0: array([7., 7., 8., 8., 4., 4., 5., 3., 3., 4., 8., 7., 3., 7., 4., 6., 5., 7., 6., 8., 7., 3., 8., 3.])
1: array([3., 3., 5., 5., 6., 9., 5., 6., 7., 8., 7., 2., 8., 2., 8., 9., 9., 8., 5., 4., 8., 8., 6., 8.])
2: array([ 2.,  2.,  3.,  4.,  5.,  9.,  5.,  6.,  6.,  9.,  6.,  3.,  8.,  2.,  9.,  9., 10.,  7.,  4.,  3.,  8.,  8.,
        5.,  7.])
3: array([ 9.,  9.,  9.,  9., 12.,  9., 12., 12., 11., 10.,  8.,  9., 11.,  9.,  9.,  8.,  8.,  8., 11.,  9.,  8., 10.,
        8., 11.])
4: array([10.,  9.,  7.,  6., 11.,  3., 12., 10.,  9.,  5.,  4., 11.,  7., 10.,  4.,  2.,  2.,  2., 12.,  8.,  2.,  6.,
        4.,  8.])
5: array([12., 12., 12., 12., 11.,  9.,  9., 11., 12., 10., 10., 10., 11., 11., 10.,  9.,  9.,  9.,  8., 13.,  9., 11.,
       11., 12.])
6: array([10., 10.,  9.,  9.,  9.,  8.,  9.,  8.,  8.,  8.,  9., 10.,  8., 10.,  8.,  9.,  8.,  9.,  9., 10.,  9.,  8.,
        9.,  8.])
7: array([5., 5., 6., 7., 7., 9., 6., 7., 7., 8., 8., 4., 8., 5., 9., 9., 9., 9., 6., 5., 9., 8., 7., 7.])
8: array([12., 11., 10., 10., 10.,  8., 11.,  9.,  8.,  7., 10., 13.,  7., 12.,  8., 10.,  9., 11., 12., 10., 10.,  7.,
       10.,  7.])
9: array([10., 10., 10., 10.,  7.,  8.,  7.,  8.,  8.,  8., 10.,  9.,  8., 10.,  8.,  9.,  8.,  9.,  7., 10.,  9.,  8.,
       10.,  8.])
10: array([ 6.,  5.,  5.,  5.,  9., 11.,  8., 10., 10., 11.,  6.,  6., 11.,  6., 11.,  9., 10.,  7.,  8.,  5.,  8., 11.,
        5., 11.])
11: array([ 7.,  7.,  5.,  5.,  8., 12.,  7.,  9., 10., 12.,  6.,  8., 12.,  7., 13., 11., 11.,  7.,  7.,  6.,  9., 12.,
        5., 11.])
12: array([3., 3., 3., 3., 4., 6., 4., 5., 6., 6., 2., 3., 6., 3., 6., 4., 5., 3., 4., 3., 3., 7., 2., 6.])
13: array([ 8.,  9.,  8.,  8.,  7., 10.,  6.,  8.,  8., 10.,  8.,  8.,  9.,  8., 10.,  9., 10.,  9.,  6.,  8.,  9., 10.,
        8.,  9.])

array([7., 7., 6., 6., 4., 4., 4., 3., 3., 3., 6., 7., 3., 7., 4., 5., 4., 6., 5., 6., 5., 3., 6., 3.]) 0 12 7
array([6., 7., 8., 8., 5., 6., 6., 5., 5., 5., 8., 7., 5., 6., 5., 7., 6., 8., 6., 7., 7., 5., 8., 5.]) 0 7 9
array([ 5.,  6.,  7.,  8.,  7., 10.,  7.,  8.,  8.,  9.,  8.,  5.,  9.,  5., 10., 10.,  9.,  9.,  6.,  6.,  9.,  9.,
        8.,  8.]) 7 13 1
array([9., 9., 8., 8., 9., 6., 9., 9., 9., 7., 7., 9., 8., 9., 7., 6., 6., 6., 9., 9., 6., 8., 7., 8.]) 6 9 3
array([11., 11., 13., 13., 11., 10., 12.,  9.,  8.,  8., 14., 12.,  7., 11.,  9., 13., 11., 15., 13., 11., 14.,  7.,
       13.,  8.]) 8 6 5
array([3., 3., 3., 2., 3., 4., 3., 4., 4., 5., 1., 4., 4., 3., 4., 2., 3., 1., 3., 3., 2., 5., 2., 5.]) 12 2 0
array([7., 7., 7., 8., 9., 9., 8., 9., 9., 9., 8., 7., 9., 7., 9., 9., 9., 8., 8., 7., 8., 9., 7., 9.]) 13 7 10
array([10.,  9.,  7.,  7.,  6.,  5.,  7.,  5.,  5.,  5.,  5., 11.,  5., 10.,  5.,  5.,  5.,  5.,  8.,  8.,  5.,  5.,
        6.,  5.]) 0 4 6
array([12., 11., 11., 12., 11., 10., 12., 10.,  9.,  8., 13., 13.,  8., 12.,  9., 12., 11., 13., 13., 11., 13.,  8.,
       12.,  8.]) 8 6 5
array([10.,  9.,  8.,  7., 11.,  5., 12., 11., 10.,  7.,  5., 11.,  8., 11.,  6.,  4.,  4.,  4., 12.,  9.,  4.,  7.,
        6.,  9.]) 4 3 6
array([7., 7., 7., 8., 5., 6., 6., 5., 4., 5., 8., 7., 5., 7., 5., 7., 6., 8., 7., 7., 7., 5., 8., 5.]) 0 7 9
array([7., 7., 8., 8., 6., 6., 6., 5., 5., 5., 9., 7., 5., 7., 6., 8., 7., 9., 7., 7., 8., 5., 9., 5.]) 0 7 9
array([7., 7., 6., 6., 4., 5., 5., 4., 4., 4., 6., 8., 4., 7., 5., 5., 5., 6., 6., 7., 5., 4., 6., 4.]) 0 12 7
array([9., 8., 8., 8., 6., 6., 6., 5., 5., 5., 8., 8., 5., 9., 6., 6., 6., 7., 7., 8., 7., 5., 8., 5.]) 0 9 6
array([6., 6., 6., 7., 4., 5., 5., 4., 4., 4., 7., 7., 4., 7., 5., 6., 6., 7., 6., 6., 7., 4., 7., 3.]) 0 7 12
array([7., 7., 7., 7., 7., 5., 7., 8., 8., 7., 5., 6., 7., 6., 6., 4., 5., 5., 6., 7., 4., 7., 6., 8.]) 7 0 12
array([ 9.,  9., 10., 10., 12.,  8., 12., 12., 11.,  9.,  9.,  9., 10.,  9.,  8.,  8.,  8.,  9., 12., 10.,  8.,  9.,
       10., 11.]) 3 6 5
array([7., 7., 7., 7., 5., 5., 6., 5., 5., 5., 7., 8., 5., 8., 5., 6., 6., 6., 7., 7., 6., 5., 7., 5.]) 0 7 9
array([6., 6., 7., 7., 5., 6., 5., 4., 4., 5., 8., 7., 5., 6., 5., 7., 6., 8., 6., 6., 7., 4., 7., 4.]) 0 7 1
array([ 9.,  9.,  6.,  5., 11.,  3., 12., 10.,  9.,  5.,  4., 10.,  7., 10.,  4.,  2.,  2.,  2., 12.,  8.,  2.,  6.,
        4.,  8.]) 4 3 6
array([4., 4., 3., 2., 2., 3., 2., 3., 3., 4., 1., 5., 3., 4., 3., 1., 2., 1., 3., 4., 1., 3., 2., 3.]) 12 0 2
